In the rows, zero is written as 128.
Turns, then the turns between two rows, first turn first; the first pair answered
Q_55 (before |-> after):
[113 129  97 170  65  94 128 111 154  98  92 120 161 142 125] |-> [153 146 102 155 130 124  96 114 123  82  66 108 149 170 116]
[114  84 119 176  68 105 181 119 164 113  99 132 141 128 122] |-> [163 100 110 170 129 124 152 110 136  81  52 120 134 159 108]
[132 147 151 106 161 155 117 127 121 118 109 105 123 143 128] |-> [107 142 160 101 139 155 127 138 129 144 147 106 120 126 139]
[142 137 124 120 162 137 113 132 111 117 117 120 120 131 122] |-> [124 136 139 110 152 138 118 141 113 140 148 122 115 119 133]
Q_814 (before |-> after):
[178 139 170 113 147 103 134 133 108 125 153 130 121 128  89] |-> [170 145 174 116 145 104 133 138 101 135 162 123 121 135  97]
[144 107 119 125 127 119 144 108 159  99 110 147 120 114 115] |-> [127 104 140 110 129 131 146 121 160 130 148 147 108  97 124]
[ 96 122  94 174  24 135 137 126 113 120  75 175 159 111 131] |-> [108  97  98 160  37 142 146 119 128 112  71 197 146  86 117]
[104 178 133 149 116 135 120 149 103 138 145 102 127 159 156] |-> [131 172 112 163 122 126 120 128 109 101  93 111 131 166 138]
Q_61 (before |-> after):
[106 145 109 144  85 120 130 124 121 104 117 105 158 162 164] |-> [ 91 105 134 114  83 130 156 130 151 129 159 140 130 101 157]
[138 122 115 140 154 143 155 118 160 110 152 146 156  90 111] |-> [155 140 107 149 167 146 142 114 145  94 127 132 160 116 107]
[107 123 104 157  96  89 133 123 130 136 125 142 180 143 156] |-> [111  86 128 126 121 107 147 123 150 145 155 177 149  90 140]
[125 154 177 139  86  78 154 118 152 133 126 124 136 135 142] |-> [144 133 193 110 123  97 156 114 158 134 136 149 110 102 124]

Each pair is two turns apart.
[134 115 130 166 145 142 120 143  97 149 110 119 119 144 134] |-> [143 101 131 161 156 146 126 137 105 141 102 134 111 131 125] -> Q_814, Q_814
[115 131 122 138 117 133 131 143 140 142 144 134 107 114 109] |-> [135 135 109 147 126 127 126 129 138 119 114 136 114 129 102] -> Q_55, Q_55
[108 136 149 104 149 140 113 139 108 162 170 126 110 139 137] |-> [109 148 140 117 143 134 105 137  97 154 156 111 122 163 141] -> Q_61, Q_61
[134 134 131 137 116 124 137 132 141 110 118 127 104 125 112] |-> [133 144 132 141 114 124 132 134 132 113 116 116 111 137 117] -> Q_55, Q_61
[144 148 118 138 115 145 121 138 104 135 131 112 141 149 114] |-> [129 135 127 130 106 145 135 144 118 154 158 122 133 124 118] -> Q_55, Q_61
[ 88 136  65 171  99 113 135  91 130 124 132 116 183 158 132] |-> [147 128  71 140 180 145 108  81 115  96  95 131 155 157 106] -> Q_814, Q_55
[111 142 109 151  89 100 146 107 148 114 111 127 146 119 132] |-> [103 125 135 124 104 119 152 119 153 144 156 141 124  87 132] -> Q_61, Q_814
[137 114 182  87 152 160 156 134 160 154 106 165 120 108 139] |-> [104 133 184 102 113 149 159 149 154 182 138 145 134 120 162] -> Q_55, Q_814
[139 117 119 115 153 136 137 133 122 117 121 140 127 113 135] |-> [120 130 112 135 116 119 143 135 123 124 124 126 145 130 149] -> Q_61, Q_61
[164 125 122 136 158 120 139 101 127 108 111 131 137 142 118] |-> [152 112 143 116 163 132 144 111 137 136 150 144 120 114 121] -> Q_814, Q_55
[146 119 154  86 196 173 119 144 118 143 148 135  95 109 115] |-> [ 83 148 149 123 111 143 131 161 114 177 188 101 131 134 154] -> Q_55, Q_814
[131 138 126 140 162 120 124 114 147 122 129 150 105 123 125] |-> [111 151 134 140 151 123 120 127 136 143 151 135 110 132 138] -> Q_814, Q_814
[121 123 137 122 131 135 128 134 127 144 149 130 119 132 133] |-> [132 132 132 126 143 139 118 135 113 136 136 122 122 144 131] -> Q_61, Q_814
[126 100 137 126 135 161 132 140 131 141 135 126 121 102 123] |-> [139 114 133 129 154 166 118 138 117 130 118 112 126 123 121] -> Q_61, Q_814
[160 117 115 117 152 136 116 114 133 100  88 140 134 116 110] |-> [135 103 140  98 144 143 130 128 144 134 140 150 117  84 120] -> Q_814, Q_55
[131  84 130 132 112 112 152 124 167 131 114 154  99  92 111] |-> [146 126 105 156 117 104 123 116 135 103  67 117 127 156 118] -> Q_61, Q_61
[127 104 120 125 120 125 141 116 156 116 115 150 135 122 135] |-> [145 115 134 108 160 146 120 126 136 117 117 139 124 135 132] -> Q_55, Q_55
[129 139 155 132  88 144 160 131 129 170 177  99 129  99 108] |-> [151 158 118 164  76 124 148 112 119 126 114  83 156 145 104] -> Q_814, Q_814
[107 132 135 137 103 123 142 133 135 130 152 123 136 121 124] |-> [124 139 120 146 110 117 135 123 126 107 117 121 144 141 117] -> Q_814, Q_55
[128 149 106 125 130 120 101  92 115 116 106 138 169 140 152] |-> [115 151 130 105 145 139  94 112 104 151 148 131 156 131 164] -> Q_55, Q_55
[110 115 114 139  75  98 156 123 162 121 124 142 139 116 116] |-> [124 120 104 143  85  96 149 115 156 103 100 137 143 130 111] -> Q_55, Q_61
[147 113 117 127 135 114 111 101 136 109  91 137 142 135 119] |-> [146 127 119 129 141 119  99 107 120 113  94 123 146 154 127] -> Q_61, Q_55
[135 145 163  92 191 157  93 140 105 131 162 128  94 135 146] |-> [141 166 139 119 174 141  82 132  92 105 124 104 120 177 149] -> Q_814, Q_814
[148 144 119 116 153  96 103 136 120  76  51 165  90 116 119] |-> [131 159 158  88 179 127  87 167  96 127 114 147  69 113 140] -> Q_55, Q_814
[156 141 137 121 166 129 119 131 123 124 123 142 109 113 127] |-> [125 130 140 127 126 117 143 138 141 143 150 150 113  91 137] -> Q_55, Q_55
[156  94 135 100 168 149 123 122 138 113 102 159 100 102 107] |-> [104 141 157 106 136 153 110 158 103 169 163 108 117 131 151] -> Q_814, Q_814
[132 125 113 116 178 152  91 106 140 103  94  97 136 171 123] |-> [126 100 137  90 193 168 103 115 154 128 134 121 113 130 120] -> Q_814, Q_814
[164 134 132  81 161 143  81 119 105  88 119 130 106 147 121] |-> [137 163 119 110 115 123  78 127  91  97 126  99 133 182 141] -> Q_814, Q_61
[162 128  89 133 138 107 117 123 135 112 138 136 107 153 133] |-> [147 141  96 138 127 108 113 136 128 129 156 123 113 163 147] -> Q_55, Q_61
[ 90 128 126 144  81 109 151 131 137 137 138 125 147 121 144] |-> [131 140 108 149 116 113 132 113 125  96  80 122 153 149 128] -> Q_814, Q_55
[143 116 104 153  99 108 152 102 135  71  46 151 153 146 107] |-> [130  78 126 130  98 115 177 106 166  91  86 185 127  92 103] -> Q_61, Q_61
[105 124 142 129 101 115 139 148 149 153 153 139 132 101 122] |-> [138 106 130 129 124 114 137 129 157 116 112 159 125  97 103] -> Q_55, Q_61
[145 139 160 113 142 173 108 142 105 169 170 102  95 138 138] |-> [112 138 149 138  86 147 127 142 123 177 180  98 114 136 154] -> Q_61, Q_55
[122 100 137 127 103 130 154 128 153 135 165 170 116 102 113] |-> [153 115 147 104 159 158 127 134 128 131 155 162 102 117 104] -> Q_61, Q_55
[100 134 141 131 120 123 121 148 129 150 144 107 159 127 136] |-> [120 143 128 139 131 115 112 140 121 128 113 105 167 146 131] -> Q_814, Q_55
[ 84 131 129 143 102  92 145 112 114 133 144 114 166 126 155] |-> [ 93 102 130 131 109  96 158 101 138 125 144 142 151  93 139] -> Q_55, Q_61
[164 172 128  86 158 153 121 133 112 153  90 121 132  84 122] |-> [132 167 137  87 124 145 140 144 121 182 130 123 135  67 137] -> Q_814, Q_55
[ 99 157 112 158  72  88 159 130 132 115 124 123 153 133 154] |-> [158 158 105 143 141 111 132 115 116  77  69 126 139 148 128] -> Q_814, Q_55
[161 117 147 104 181 146 122 120 104 117 112 134 102 124 115] |-> [115 141 160 113 144 144 124 145  92 161 165 104 116 136 147] -> Q_55, Q_814
[113 108 151 124 128 133 118 149 122 164 157 130 118 106 119] |-> [114 113 152 124 129 133 114 150 115 169 160 123 120 112 126] -> Q_814, Q_61
[140  83 115 119 120 134 132 125 128 131 103 167 164  92 101] |-> [128  85 115 122 109 132 135 127 131 139 116 166 164  89 107] -> Q_814, Q_55
[109 137 135 111 132 114 107 148 132 155 166 128 116 131 152] |-> [104 130 128 117 119 107 115 146 141 157 167 130 120 124 152] -> Q_814, Q_61
[140 135 147 125 128 157 114 102 122 111 158 124 124 142 135] |-> [140 141 139 132 120 149 115  95 123 101 141 121 130 152 135] -> Q_61, Q_814
[129 136 137 135 125 121 109  96 123 111 117 133 115 139  90] |-> [110 128 143 135  99 116 125 101 136 123 138 140 117 120  97] -> Q_61, Q_61
[135 123 151  84 129 174 115 157 122 174 163 120 112 103 139] |-> [116 131 145  96 104 165 118 161 123 182 172 112 122 113 148] -> Q_61, Q_55
[176  78 116 122 165 134 142  93 152 106  90 170 103 102  89] |-> [116 117  87 181  64  86 154  99 149 119  99 128 160 149 126] -> Q_61, Q_61
[ 98 144 105 160  78  88 124 101 124 121 107 111 156 159 137] |-> [116  97 108 141  92  93 149  87 160 109 105 155 134 106 114] -> Q_814, Q_61
[117 173 104 122 152 146 111 127  97  92 101 131 140 155 111] |-> [ 74 166 132 113 123 149 125 149 106 139 170 129 132 128 132] -> Q_55, Q_55
[108 149 101 119 162 146  90 122 107 151 104  90 151 162 144] |-> [ 79 132 124 104 143 147 111 133 124 185 156 105 138 122 153] -> Q_55, Q_61
[ 79 133  94 146  64  81 161 138 140 131 166 120 148 132 162] |-> [111  83 107 112 106 100 175 124 169 115 160 170 111  72 128] -> Q_814, Q_61
[ 81 144 108 151  86 113 131 123 123 142 133 108 142 148 139] |-> [115 155 104 146 132 126 108 116 103 117 101 100 137 172 126] -> Q_55, Q_55
[151 147 117 101 185 144 116 134 114 134 133 132 110 119 122] |-> [118 174 109 125 143 128 116 146 103 151 146 102 135 148 148] -> Q_61, Q_55
[162 115 151 134 164 132 130 131 148 120 151 116 100 149 123] |-> [129 127 141 160 114 110 141 136 151 133 162 102 123 163 136] -> Q_61, Q_61
[126 160 126 145 132 130 102 139  93 139 130  89 141 176 142] |-> [136 152 107 156 124 118 109 122 106 116  98  98 150 178 130] -> Q_55, Q_814
[161 101  77 194  48 113 139  88 152  71  74 145 134 111  95] |-> [204  85  97 155 123 153 123  86 143  64  72 163  99  91  73] -> Q_814, Q_61
[152 133 155 109 178 161 119 137 120 133 137 127  96 129 127] |-> [100 151 140 148  95 127 135 143 123 150 156 102 133 150 156] -> Q_61, Q_61
[136 110 144 110 159 151 126 130 124 126 140 134 112 116 118] |-> [144 125 127 122 159 145 116 122 115 107 113 123 124 141 117] -> Q_61, Q_814
[141 146 108 148 117 126 131 114 140  92  98 122 153 145 118] |-> [110 159 120 150  96 126 135 131 133 122 136 105 161 153 138] -> Q_55, Q_61
[115 128 112 135 118 106 109 108 131 111 124 111 183 142 121] |-> [ 97 112 122 125 105 105 126 112 145 130 151 126 171 114 126] -> Q_61, Q_814
[128 121 128 129 117 131 134 134 137 146 135 128 135 107 131] |-> [144 125 118 136 124 129 128 124 136 126 108 129 139 119 123] -> Q_55, Q_55
[142 150 133 141 116 107 129 134 120 100 130 114 124 146 113] |-> [131 138 133 144 101 100 140 133 131 106 140 125 124 128 112] -> Q_61, Q_814
[104 117 151 102 144 169  84 144 132 149 134 113 111 106 143] |-> [113 141 124 133 131 151  72 137 116 126  93  92 139 149 147] -> Q_814, Q_814
[160 138 134 123 159 144 104 121 117 124 129 117 135 153 131] |-> [139 141 148 121 142 143 109 133 117 147 159 112 132 146 144] -> Q_55, Q_61
[141 122 118 124 139 141 142 127 127 121 106 140 120 125 112] |-> [127 117 129 117 132 141 149 131 133 138 129 142 114 113 118] -> Q_814, Q_55
[136 132 127 114 113 126 146 112 134  88  93 126 151 151 131] |-> [150 128 147  86 150 150 135 117 125  99 109 124 131 142 127] -> Q_55, Q_814
[177 102 137 102 176 155 118 132 100  80  79 171 136 123  95] |-> [167  96 115 127 135 129 132 121 118  67  62 176 155 124  96] -> Q_61, Q_814
[119  99 120 151  90 112 143 115 159 114 117 155 134 102 124] |-> [158 100 135 126 160 145 119 116 139 105 104 157 111 108 108] -> Q_61, Q_55
[132 157 146 120 157 130  72 143 100 139 158 100 138 151 154] |-> [112 135 157 112 138 127  95 149 122 157 193 119 126 113 158] -> Q_61, Q_61
[120  96 174 109 142 139 157 129 113 166 165 122 127 100 139] |-> [123 139 138 154 118 115 139 119  86 135 112  83 165 168 152] -> Q_814, Q_814
[123 138 154 118 139 143 112 148 121 157 163 121 119 140 145] |-> [107 142 126 153  89 112 129 133 134 138 138 119 148 151 149] -> Q_55, Q_814
